128 stands for zero in the data rows.
Here are some points, one per row:
[150 120 120 125 117 102 119 121 132  79 148 122 162  61 132 218 157  82
 107 129 127 108 179 115  96 124 102  91 113 110 103 119 136 158 173 133
 101 108 144 129 133 101 117 110 132 152 123 112 140 177 137 122 147 154
 142]
[110 108 129  79  99 149 128 143 150 143 177 120 132 173  92 125 137 140
 100  95 147 134 158 110 119 151 137 115 119 163 123 114 141 138 137 136
 138 111 113 103 120 117 145  86 143 125  66 125  70 107 125 123 123 142
 108]
[157  87 105 131 122 109  96 147 131 140 158 169  89 109 140 152 134 140
 133 121 147 137 112 151 118 104 142  89 156 159 151 120 116  88 121 122
 141 143 130 140 141 130 152 129 130  97 132 181 134 143 144 173 140 180
  86]
[ 95 116 127  77 161 134  87 132  86 116 156 142 139  99 149 135 119 147
 147 140 140 158 119  89 144 130 137 117 120 130  84 174 144 134 149 120
 119 105 140 121 150 119 135 204 150 158 104 123 163 119  80 147 107 143
 135]
[140 106 129 157 134 132 133 179  80 163 109 182 179 127 150 124 104 130
 130  99 150 167 112 125 113 107 105 118 110 116 128  75 137 122  80 138
 148 138 169 123 148 123 104 120 113 163 128 142 125 142 121 111 145 100
 112]
[141 161 135 116  94  97 118 124 119 120 148  99  91 141 142 160 151  93
 142 100 151 141 113  97 110 110 103 169 128 126 146 152 147 160 123  91
 168 162 133 142 112 163 115 122 113 100 101 151 168 102 128 165 168  75
 122]
[111 117 130 129 139 140 178 128 117 106 183 136 135 175 182 129 122 142
  88 120 135 119 140 100 118 122 164 146 130  93 156 132 140 109  85 145
 107 117  82 154 112 160 154 107 158 137 165 138 117 131 122 121 108 141
 127]
[134 135 108 114 153 148 150 131 124 135 118 158 143 143 112 100 158 109
 110 126 122  82 105  81 146  94 125 126 116 145  71 127 146 104 146  81
 115 165 140 130  85  95 114  98 134 111 128 118 122 138 121 109 136 118
 111]
[ 85 142 157 129 125 134 137 159  68 164 111 138 122 130  75 133 174 119
 136 148 165 121 152 107 155 117 162 105 148 130 113  99 128 151 110 114
 127 111 153 132 155 148 107 115 121 109 163 145 102 113 158 148 117 132
 152]
[136 110 154  94 128  82 136  92 128 104 103 177 114 113 109 149 145 153
  94 160 127 166 136 175 120 125 146 143 104 141 127  86 156 113 118 139
 107 103  83 150 101 124  80 162 104 146 111 107 118 100 138 101 150 104
  88]
[104 135 161  94 123 155 153 124 182 156 104 185 131 106 119 167 122 128
 168 121 126 142 135 139 146 147 144 148 201 136 155 101 110 129 151 146
 123 128 180 129  83 127 141 115 155 121 113 162 132 162 156 105 115  62
 115]
[155 131 145 103 144 122 169 126  95 109 120 142 115 142 142 108  97 144
 132 107 113 110 118 165 123 174 162 125 117 141 112 129 123 122 145 119
 176 119 116 108 129 129 130 117  97 110 139 149 128 182 146 173 167 142
 173]
[126 122 132 143 171 106 109 118 151 138 149 131 117 124 126 108 103 119
 127 158  89 110 179 111 155 121  98 112  98 142 171 139 108 129 133 112
 128 182 125 136 140 178 113 133 110 152 118 153 139 133 149 146 123 113
 140]
[129 160  75  98 133  61 142  82 119 119 107 105 128 132 107 142 129 151
 131 123 144 120  86 141 144 117 172  97  86  93 153  66  64 143 149  93
 150 125 141 126 141 124 147 122 174 142 148 142 115 130  99 157 104  98
 107]
[117  64 108 146 169 126 119 103 135  89 110  95 162 153 146 140 148 116
 150  95 138 112  86 113 123 115 123 110 125 133 101 131 146 139 113 122
 100 112 120 111 158 135 161 105 148 124 115 114 179 109 190 119 106 106
 155]
[134 102 111 101 145 129 140 166 171 118 112 136  98 114 165  82 123 112
 106 142 153 101 105 118 135 114 149 147 161 112 116 126 145 132 156 126
  97 119 164 132 149 155  98 104 142 121 100 121 113 106 112 118 122 107
 141]
[108 155 122 140 143 138 134 115  94 107  82 110 108 106 160 144 156 149
 126  65 117 144 173 107 160 114 149 174 141 190 144 106 122 114 150 138
 118 150 144 133 144 114 124 162 159 125  86  84 150 132 128 119  95 198
 150]
[129 105 141  91  67 130 143  91 114 161  71 109 132 116 151  88 118 130
 133 113 137 146 158 162 125 120 108 113 121 121 120 168 127 128 109 103
 132 120  83 146 149 109 116 116 173 133 156 154 129 152 130 130 119 132
 139]
[112 126 114  96 114  97 139 162 102 134 117 108 126 117 133 171  84 103
 121 152 102 134  87 137 162 119 106 149 139 114 101 154  93 130 113 167
 138 145 146 141 134 115 135 128 136  98 114 161  81 150 158  80 119 158
 162]
[104 173 105 159 133 176 157 112  92 141 134 103  94 136 133 150  89 117
 129 171 105  99 131 162  97 103  89 132 101 127 131 123 139 121 119 137
 121 118 112 121 147 120 145 124  92 139 119 139 150  82 121 162 120 128
 108]
[152 136 158 122 118 115 122 107 125 157 135 148 144 126 123 120 110 133
  94 103  87 128 121 114 117 123 137 128 133 113 109 127 121 118 133 107
  93 123 145  62 104 178 136 108 171  94 120 113 161 109 111 108 122 127
 123]
[122 116 176 145 102 102 122 145 137 115  99 148 148 136 140 113 100 110
 120 127 125 106 140  97  96 117 157 131 175 141 112 128  78 138 130 136
 180 142 112 110 167  85 141 139  92 158 150 134 126 108 129 138 128 130
 109]
[140 111 110 158 112 109 127 105  90 127 138 130 112 121 112 109  99  96
 155 105 142 148 163 124 154 156 163 111 132  93 117 125  77 112 104 160
 117 138 105 109 121 102 102 110 106 100 105 111 140 142 127 146 106 100
 131]
[150 153 110 141 112 107 134 115 166  93  99 177 128 127 102 142 123 161
 130 171 134 151 120 100 117 152 130 128  97 165 144 142 160 163 116 177
  89 117 127 125 129 129 102 111 151 141 140 126 133 130 104 154 148 151
 146]
[153 111 124 165 118 124 176 163 132 144 148 114 136 145 107 137 144 132
 162  93  98 124 121 152 170 119 131 116 112 117 143 149 130 176 145 131
 106 134 126 126  96 135 145 187 120 150 139 143 131  71 127 139 138 141
 138]
[101 139  91 147 156  85 123 105 126 148 151 134 167 104 119  75 162 104
  99 134 119 117  94 158 109 137 118 174 150 103 128 121 139 154 106 144
 151 114 126 119 129 109 123 110 141 136 125 114 145 108 144 121 124 157
 120]
[179 133 116 132 167 139  98 175 169  99 113 124  93 110 137 169 118 199
 136 162 115 167 139 131 139 119 141 156 123 123  93 131 134 158 122 107
 151 121  74 121 111  95  92  88 155 116 130 132 133 104 133 136 104 105
 137]
[129 177 181 120 131 135  98 141 136 123 120 120 189 126 102  98  78 137
 114 119 157 123  81 123 162 107 145 126 110 103 128 147 165 119 163 133
  80 111 108 167 124 140 128 110  95 111 101 115 156 163 131 142 132 158
 109]
[122 144  98 140 106 128 128 109 127  97 150 106 140 132 144 100 152 149
 165 132  78 108 104 121 162  84 106  86 159 149 106 131 110 112 102 129
 159  58 103 142 110 197 115 115 125 134 112  96  97 142  94 129 124 119
 108]
[117 139 110 127 111 123 113 119 153 148 139 124 128  69 130 112 140 109
 121 148 122 107 139  90 152 137 166 137  79 104 136 111 169 122 149 159
 165 107 106 149 162 142 192 153 165  97 133 124 140 133 126  67 174 125
 131]
[121  88 153 160 149 143 137 132 113 152 143 126 131 112 142 151 118 175
 197 108 139 140 118 134  94 147 129 160 118 119 133 150 146 124 161  96
 127 166 136 117 122 174 126  65  80 134 158  92  92  98 102 122 107 136
 130]
[133 129 148 113 119 172 125  74 148 141 136 133 121 144 143 146 136 178
 110 143 122 146 155 167 157 106 142 107 143 103 162 149 112 184  82  91
 121 155 182 149 147 113 129 146  70  99 128  92 142 135  53  69 178 106
 112]
[ 90 142 125 133 121 116 141 138 132 107 145 113 111 108 141  75 126 129
 133 121 149 176 139 135  73 112 149 133 103 148 100 112 109 144 126 122
 109 133 135  66 102 119 152 157 112 129 159 146 105 168 169 126 119 114
 114]
[122 146 165 144 137 107 144 164 116 105 157  80  79 122 105 140 158 127
 136 141 109 154 115 139 136 177  82 126 158 136 120  99 132  84  93 119
 105 154 119 124 180 129 168 114 142 160 151 107 112 100 126 120 152  95
 128]
[148 149 154 121 129 115  74 134 112 107 109 141 124 154 144 133 204 106
 136 133 108 135 113 135  89 124 146 112 124 126 140 169 128 101 139 147
 117 125 139 101 126 106 130 142 117 139 101 144 138 122  97  92  63 133
 197]
[ 98  80 139 134 101 123 107 141  95 131 123 115 148 157 149 131  90 137
 140 169  90 117 121 107 111 122 144 116 139 139 176 112 118 111 136 134
 136 114 134 119 124  72 107 144 132  78 153 104 136 130 149 146 154 109
 117]
[189 112  97 109 117 142 126  85  97 153 100  74 142 110 152 146 170 159
 101 154 131 123 115  66 145 160 108 135 144 112 122  97 118 139 164 142
 132 128 163 101 105 152 137 128  91 138 136 151 132 144 160 139  85 120
 102]
[152 135 119 116 132 167 133 132 145 132 137  92 130 126 104 142 105  84
 125 153 132 148 130 162 130  86 149  88 151 110 141 163 173  91 114 125
 163 170 151 128 109 157 118 160 151 173 138  84 137 118 162 153 147 149
 139]
[121 118 144 105 133 174  88 104 156 148 132  89  95 115 115 153 137  98
 140 103 126 108 115 132 112 159 111 147 140 147  96  89  99 121 130 171
 112 166 123 151 103 147 122 174 137 129 165 140 116 106 103 126 161 121
 169]
[126 142  84 138 115 175 121 131 140 115 133 124 171 138  82 145 148 126
 135 119  97 121 160 155 130 170 140 184 120 120 106 177 102  83 130  94
 115 122 142 137 155 158 122 166 134 132 154 132 133 137 129 146 145 107
 111]
[124 171 104 129 129  87 150 150 133 160 144 126 166 163 152 125 104 153
 140 128 190 114 168 169 131 170  75 104 139 159  99 144 127 134 168 156
 148 119 141 134 126 131 102 135 130 113 171 106 165 130 134  88  70 123
 113]
[142 153 105 108 142 142 122 110 165 146 131 163 119 101 129 138 145 143
 100  69  99 151 102  70 133 119  93 106 120 108 162 132 132 109 115 108
 120  88 110 130 116 108 132 136  91  88 161 111 107 100 148 143 114 116
 129]
[140  84 120 171 119 146 110 107 152 102 144 111 109 153  85 106 115 132
 122 131 144 138 136 143 156 110  78 164 150 132 147 115 177 119 145 111
 132 134 134 106  92 126 132 130 104 157 130 146 123 140  82 112 110 131
 143]
[110 131 124 122 123 124  92 126 193 155  92 150 124 157 150 148 102  62
 126 137 126 140 137 111 161 175 158 133 109 112 107  91 156 145 101  65
 130  97 123 155 112 138 160 138  91 120 119  96 128 159 107 139 112 146
 129]
[140 122 158 154 161 178 148 154 135 103  99 127 138 149 105 115 141 140
 144 157 173 116 132 122 110 155  50 133 105  77 170 163  98 132 129 107
 155 133 121 125  96 162 127 145 133 100 110 105  98 120 131 147 138 153
 117]
These points spread out most along one direction. Take the direction at right angles to it along which they spread out most. Go by this last direction. For each point below, how far along it does it lie, from 0 to 99? The average is 50, and the first point in the table lies past the average. One standard deviation of the points above along it is 16.
[179 133 116 132 167 139  98 175 169  99 113 124  93 110 137 169 118 199
 136 162 115 167 139 131 139 119 141 156 123 123  93 131 134 158 122 107
 151 121  74 121 111  95  92  88 155 116 130 132 133 104 133 136 104 105
 137] 59
[136 110 154  94 128  82 136  92 128 104 103 177 114 113 109 149 145 153
  94 160 127 166 136 175 120 125 146 143 104 141 127  86 156 113 118 139
 107 103  83 150 101 124  80 162 104 146 111 107 118 100 138 101 150 104
  88] 64
[110 108 129  79  99 149 128 143 150 143 177 120 132 173  92 125 137 140
 100  95 147 134 158 110 119 151 137 115 119 163 123 114 141 138 137 136
 138 111 113 103 120 117 145  86 143 125  66 125  70 107 125 123 123 142
 108] 53
[111 117 130 129 139 140 178 128 117 106 183 136 135 175 182 129 122 142
  88 120 135 119 140 100 118 122 164 146 130  93 156 132 140 109  85 145
 107 117  82 154 112 160 154 107 158 137 165 138 117 131 122 121 108 141
 127] 47
[140 111 110 158 112 109 127 105  90 127 138 130 112 121 112 109  99  96
 155 105 142 148 163 124 154 156 163 111 132  93 117 125  77 112 104 160
 117 138 105 109 121 102 102 110 106 100 105 111 140 142 127 146 106 100
 131] 28
[153 111 124 165 118 124 176 163 132 144 148 114 136 145 107 137 144 132
 162  93  98 124 121 152 170 119 131 116 112 117 143 149 130 176 145 131
 106 134 126 126  96 135 145 187 120 150 139 143 131  71 127 139 138 141
 138] 48
[122 146 165 144 137 107 144 164 116 105 157  80  79 122 105 140 158 127
 136 141 109 154 115 139 136 177  82 126 158 136 120  99 132  84  93 119
 105 154 119 124 180 129 168 114 142 160 151 107 112 100 126 120 152  95
 128] 34
[155 131 145 103 144 122 169 126  95 109 120 142 115 142 142 108  97 144
 132 107 113 110 118 165 123 174 162 125 117 141 112 129 123 122 145 119
 176 119 116 108 129 129 130 117  97 110 139 149 128 182 146 173 167 142
 173] 24
[122 116 176 145 102 102 122 145 137 115  99 148 148 136 140 113 100 110
 120 127 125 106 140  97  96 117 157 131 175 141 112 128  78 138 130 136
 180 142 112 110 167  85 141 139  92 158 150 134 126 108 129 138 128 130
 109] 20
[124 171 104 129 129  87 150 150 133 160 144 126 166 163 152 125 104 153
 140 128 190 114 168 169 131 170  75 104 139 159  99 144 127 134 168 156
 148 119 141 134 126 131 102 135 130 113 171 106 165 130 134  88  70 123
 113] 33
[101 139  91 147 156  85 123 105 126 148 151 134 167 104 119  75 162 104
  99 134 119 117  94 158 109 137 118 174 150 103 128 121 139 154 106 144
 151 114 126 119 129 109 123 110 141 136 125 114 145 108 144 121 124 157
 120] 48
[117  64 108 146 169 126 119 103 135  89 110  95 162 153 146 140 148 116
 150  95 138 112  86 113 123 115 123 110 125 133 101 131 146 139 113 122
 100 112 120 111 158 135 161 105 148 124 115 114 179 109 190 119 106 106
 155] 53
[157  87 105 131 122 109  96 147 131 140 158 169  89 109 140 152 134 140
 133 121 147 137 112 151 118 104 142  89 156 159 151 120 116  88 121 122
 141 143 130 140 141 130 152 129 130  97 132 181 134 143 144 173 140 180
  86] 31
